(in the rows, 128 means zero)
One turn moves each row of this set onto another row. After a few examples, where does it send each row asked below?
seraf: [119 127 153 167 123 149 102 138 135 145 141 111 139 138 111]
bivu: [128 128 134 164  99 133 140 119 152 111 155 132 149 155 129]
tigi: [125 115 133 161 132 123  95 121 181  99 111 103 112 161 146]
dumir: [121 125 159 171 122 153 105 138 132 143 144 104 132 138 113]
tol: [119 128 148 166 127 149 147 151 114 120 147 133 107 140 128]
vor: [101 119 130 148 123 153 134 125 140  81 133 128 107 134 146]
kulor: [133 135 137 161 103 129 148 118 157 111 153 137 142 151 131]
zipub: [134 121 126 160 128 133  92 120 171  97 111  94 109 153 139]
Teku: [ 97 125 131 149 125 149 129 119 136  85 136 129 112 132 146]
Dob: [ 86 111 156 129 130 137 113 141 164 108 118 122 116 161 150]
tud: [100 119 130 154 122 148 137 122 134  79 130 123 108 134 142]
Tesid: [134 132 136 163 103 132 148 121 147 106 157 141 139 149 137]
bemo: [123 109 159 147 151 145  87 135 153 132 136  93 109 139 145]
raso: [ 89 111 160 123 130 136 112 138 161 110 122 119 117 149 156]
tozi: [125 141 166 162 127 115 116 146 157 142 100 109 132 152 125]
guto: [123 127 149 162 136 144 148 155 116 123 147 139 109 140 133]
pek: [126 125 160 171 123 155 107 142 134 139 147 100 136 141 112]
bil: [130 113 144 141 125 124 140 148 160 104 135 124  95 178 160]
kosat: [120 128 151 170 130 147 147 152 113 117 144 127 109 147 126]
gil: [104 122 127 153 127 154 129 118 141  81 141 131 114 136 145]
Lema: [129 119 128 163 128 122 100 114 184 100 115 101 115 158 141]
Pozu: [122 126 165 161 129 108 119 144 165 144 104 117 140 154 129]
bak: [134 117 141 149 131 117 146 139 169  99 134 131 101 173 160]
vid: [128 116 125 168 131 125  98 114 176  94 112 102 118 148 141]
faka: [123 131 143 155  95 138 142 111 150 109 156 130 142 153 136]
Fimuf: [128 115 125 160 138 123  98 115 172  96 109  95 114 148 143]
vop: [123 105 158 152 156 138  87 132 153 131 130  96 105 136 144]
Gota: [131 127 163 167 130 107 105 138 163 146 105 107 132 153 128]
zev: [ 88 111 158 129 131 140 112 139 166 106 114 115 117 151 152]
nog: [130 130 160 163 128 103 116 142 167 146 107 110 130 156 128]
Zimol: [120 130 153 167 124 153 102 145 133 143 144 107 132 145 112]
gab: [155 133 163 175 143 123 136 117 134 128 141 117 115 121 145]
lar: [ 89 110 157 127 127 135 119 138 161 104 115 110 119 148 151]
Dira: [160 132 149 177 140 115 134 120 145 131 142 117 119 125 137]
Bufi: [118 133 147 167 134 145 141 153 111 120 142 135 106 140 130]
Gekul: [122 130 163 158 128 110 116 142 160 145 105 108 145 151 126]
paruf: [126 110 141 147 133 119 146 149 156  97 128 128 103 180 157]
pid: [127 130 136 164 102 136 142 117 148 103 157 129 146 159 131]
degev: [121 107 169 152 150 142  89 136 155 132 127  93 111 136 143]
mufez: [126 106 169 145 149 142  94 139 156 128 131  87 114 134 148]
tomag: [126 115 138 148 126 123 141 141 167  91 135 136 104 173 161]
lubok: [133 111 140 152 134 120 145 151 160 100 131 135 101 173 159]
sepap: [159 129 156 178 134 117 130 123 137 140 141 122 126 126 134]
Bekip: [159 126 158 176 146 123 138 125 135 132 148 116 122 127 141]
zegol: [160 122 154 178 145 120 129 120 141 131 144 116 119 124 144]

pid goes to Bekip
bak goes to kulor
Where do these go?
bemo goes to raso
vor goes to tol
seraf goes to vop
tomag goes to Tesid
lar goes to tud
bil goes to faka
Pozu goes to vid

